(in the rows, 128 means zero)
Rows swapped in pairs by one turn or mirror: which row each one swaps with
The rows were stretched afterwards, more along some directions than others.
Noz: [136 141 155 112  94 132 147 123 124 145 135 138 111 109 144 170 116 118
 174 117 143 131 137 110 101]
Vinug: [150  81 113 158 113 158  91 120 138 142 130 140 115 162 130 108 100 123
 114 128 129 114 139 119 157]
falaf: [137 141 109 108 151 137 101 127 147 118 121 111 120 140 152 128 123 134
 138 130 135 133 109 137 119]
rof: [121 110 141 136 134 100 137 137 151 109 118 124 153 152 118 112 124 125
 106 129 108 137 149 130 142]
vume: [102 151 130 144 131 117 112 126 134 155 119 130 148 126 130 123 103 100
 120 140 127 152 100 125 130]
Povu: [151 105  82 121 153 124 101 121 140 112 128 129 127 130 102 105 141  95
 113 145 131 120 119 151 132]
rilif: [116 129 131  75 122 138 139 162 134 134 145 113 135 130 170 135 138 151
 120 144 146 140 138 141  83]
tizor: [108 121 141 128 121 118 143 135 128 131 126 122 126 109  98 161 153 131
 145 143 113  93 155 116 129]
mup: [143 152 147 140 119 147 148 126  87 131 119 120  95 104 130 150 130 102
 108 148 117 124 118 120 127]
mado: [121 133  89 107 176 119 143 122 129  94 139 140 121 102 126 147 146 130
 124 175 130 137 124 148 112]
bupes: [131 112 135 144 109 120 139 123 158 110 115 110 145 138 136 133 119 119
 111 139 103 133 149 124 126]
nezos: [159 126 127 144 129 149  98 111 131 153 151 134  90 138 107 118 145 139
 108 141 146 123 134 129 116]
feb: [132 115 141 159 122 170 115 137 136 164 145 134 102 143 134 118 129 109
 103 140 152 136  97 121 111]
barif: [128 133 119 141 118 130 156  93 102 123 141 148 101 121 136 126 144 139
 116 109 116 141 115 117 135]
memat: [ 99 148 135 140 126 115 116 113 126 160 113 114 141 115 138 120  93 108
 138 131 141 165  99 119 132]
bulu: [122 131 130 121 124 145 111 162 118 120 132 143 136 111 126 102 152 119
 140 133 144 117  96 142 115]
gope: [117 147 118 109 151 114 133 117 104 140 143 139 101 117  93 132 153 158
 120 102 123 129 133 131 121]
gizi: [146  97 119 142 132 120 120 143 131 104 107 160 116 145  97 120 106  92
 100 133 104  92 141 132 170]
sisit: [136 149 165 107  84 127 142 146 123 137 138 144 108 106 137 160 120 126
 154 108 139 119 157 107  97]
pel: [139 127 147 117 110 152 159 123 105 135 137 111  95 123 112 132 149 140
 107 136 110 114 132 143 127]
rab: [108 112  99 122 152 107 145 129 127  78 129 124 137 112 115 143 148 137
 122 143  81 114 170 117 125]
nerir: [127 129 119 110 176 115 105 125 123 132 139 104 124 127 121 118 150 151
 144 139 151 145 117 128 118]
dubek: [148 114 139  90  99 130 123 133 136 138 131 168 104 138 104 108 111 119
 138  86 153 124 138 135 124]
Med: [152 145 134 157 108 137 146  86 121 139 146 139  97 130 139 140 150 135
 133 126 124 147 113 127 130]
Rogi: [144 129 140 146 133 150 135 109  98 133 125  90 124 135 173 143 120 132
 113 144 130 132 136 103 120]
nase: [116 127 129 125 105 146 104 160 109 133 129 138 138 114 131 102 145 112
 144 123 150 112  99 134 103]
tar: [141 133 129 126 114 158  94 145 109 136 138 150 121 123 123 105 152 113
 128 124 141  89  90 146 118]
Nadi: [133 139 156  90 116 112 159 132 121 109 117 121 133 111 147 156 128 115
 151 125 141 124 156 108  93]
guf: [157 114 136  87 108 128 120 126 137 133 132 173 107 140 113 115 105 120
 141  99 150 129 129 143 116]
fotak: [127  88  83 140 116 131  69 117 138 134 144 133 128 120  98 126 121 103
 127 138 143 130 124 133 136]
til: [ 96 115 120 153 137 137  91 167 148 139 163 158  98 145 112 139 156 154
 153 131 143  94 139 123 148]
neb: [130 150 111 106 166 140  90 132 143 112 127 113 125 128 142 129 133 133
 124 131 120 121 112 135 121]
vid: [146 162 114  96 165 136  93 136 129 112 128 125 114 136 151 126 127 147
 133 131 130 133 103 143 113]
gobil: [129 132 126 159 113 110 122 114 112 157 128 175 120 156 134 109 107 108
 125 113 150 114  91 141 154]
keged: [142 114 104 131  96 133 117  99 139 154 136 156 116 140 122 127 111 133
 116 103 137 118 113 118 137]
veso: [105 142 131 122 110 127 142 110 126 142 122  98 145  97 145 155 116 133
 129 122 129 143 126  88 109]
tuf: [152 107 110 105 146 105 112 118 127 108 132 154 101 135 101 116 138 149
 114 115 145 116 163 149 126]
puga: [118 115 115 171 130 114  91 112  93 167 145 144 107 146 117  97 104 119
 119 116 158 104 123 128 134]
Nizez: [ 98 147 141 139 131 122 114 132 123 158 112 112 132 124 138 122 102 103
 123 143 135 153 104 115 129]
muv: [134 131 123 147 111 122 129 114 115 146 129 174 116 152 132 115 112 107
 116 110 137 105  88 136 158]
maz: [136 109 147  83 118 101 130 152 129 133 121 154 142 144 112 108  95 116
 130  92 144 131 143 138 111]
tapu: [145 154 151 109 108 125 121 148 109 172 155 108 138 142 130 151 119 145
 105 126 130 132 126 149  94]
teku: [136 122 126 163 117 115 120 112 105 152 126 180 113 155 124 105 113  95
 132 110 147 101  87 129 165]
Pobab: [148 125 100 112 130 136  72 155 138 100 139 148  88 139 109 128 136 136
 106 134 131 109 169 127 118]
Gik: [147 139 136 155 119 116 132  98 107 158 125 168 127 152 125 109 111  95
 125 112 143 113  74 140 160]
mikis: [124 129 131 122 115 149  88 166 122 123 130 153 131 116 123 111 135 120
 157 127 137 100 105 132 122]
zol: [130 114 131 121 150 104 162 126 129 118 142 132 137 166 110 125 130 121
  82 131 125 104 146 154 148]
dum: [127 120 120 137 114 171 101 104 125 146 138 143  90 118 113 131 142 120
 157 136 155 108 133  95 127]
Lebul: [151 141 133 146 105 133 151  92 112 130 135 128 111 126 139 124 137 131
 115 108 123 147 113 130 117]
Nipe: [131 125 140 151 167 116 133 118 143 104 134 119 117 139 119 149 135 141
 132 122 124  93 166  95 156]
lem: [141 145 100 115 149 137  81 130 154 124 131 129 126 143 147 132 124 132
 137 132 127 135 112 138 118]
dek: [105 140 158 126 119 141 136 138 127 128 139 117  83  95 118 169 143 156
 148 118 141 115 172 113 130]
peto: [101 108 128 116 146 140 143 156 141 119 137 158 112 116  86 120 124 126
 127 128 139 107 122 151 166]
vit: [138 137 148 121 108 146 110 151 103 142 127 132 144 123 131 105 139 110
 141 117 150 109  90 139 114]
lotef: [138 113 104 132 119 108  99 114 150 136 147 134 153 121 105 158 103 127
 169 112 110 121 142 114 140]
Selub: [102 119 103 143 151 138 117 116 104 136 144 143  88 139 133 110 151 160
 118 113 140 126 102 132 134]
Tobu: [145 111 120  84 118 120 114 124 151 125 129 150 123 132 112 114  87 121
 139  98 129 139 146 133 117]
gukaz: [137  91 125 163 161 128 134 114 152 111 123 134 133 150 138 131 119  98
 131 132 134 108 118  99 147]
rekeg: [117 133 148 138 121 149 143 164 116 131 134 108 115 121 123 142 155 102
 114 144 136  91 125 138 132]
ged: [ 72 102 123 148 134 140 117 140 132 128 122 103 125 112 135 133 143 137
 140 154 126 124 128 109 125]
logef: [162 130 155 114 120 140 126 131 108 101 118 111  96 119 115 143 135 122
 141 119 143  89 151 108 145]
gazof: [102 131 143 167 138 125 107 113 125 165 129  87 106 137 139 143  88 125
 134 141 143 114 141 108 143]
Gipa: [118 129 137 137 126 136 117 149 114 140 151 118 103 153 130 155 127 131
  91 121 146 103 129 142 146]
movif: [130  90 103  92 119 135 125 116 149 123 139 144 135 113 130 115 122 133
 180 102 147 131 125 120 140]
mav: [117 139 163  92 120 117 153 148 123 111 125 136 131 110 141 155 117 122
 155 113 138 126 151 110 100]
Fet: [132 123 139 100 172 119 133 127 107 110 115 124 127 162 125 106 131 131
 102 119 152  97 146 115 130]
nabur: [102 144 126 127 121 123 118 118 127 147 113 115 145 106 136 121 102 102
 126 138 129 158  98 115 123]
Pako: [138 142 170 100  95 126 168 139 103 124 130 126 129 112 152 157 121 116
 144 122 136 108 145 119  89]
kiti: [170 120 142  81 118  99 127 122 143 121 118 145 124 137 116 122  93 121
 139  94 137 127 153 127 122]
Ket: [117 102 135 132 113 124 145 125 150 116 114 117 135 137 130 129 122 121
 105 148 102 130 144 121 141]
dorev: [139 143 104 111 164 137 103 133 157 105 130 129 114 137 146 130 135 140
 136 141 127 133 108 146 131]
Vis: [122 116 112 137 117 136 137  93 133 140 149 122 128 103 100 138 137 106
 136 149 128 141 131 126 129]

tuf is swapped with dek
gobil is swapped with memat
gazof is swapped with puga
Pako is swapped with Tobu
Rogi is swapped with Vinug
Pobab is swapped with logef
dubek is swapped with Nadi
til is swapped with nerir

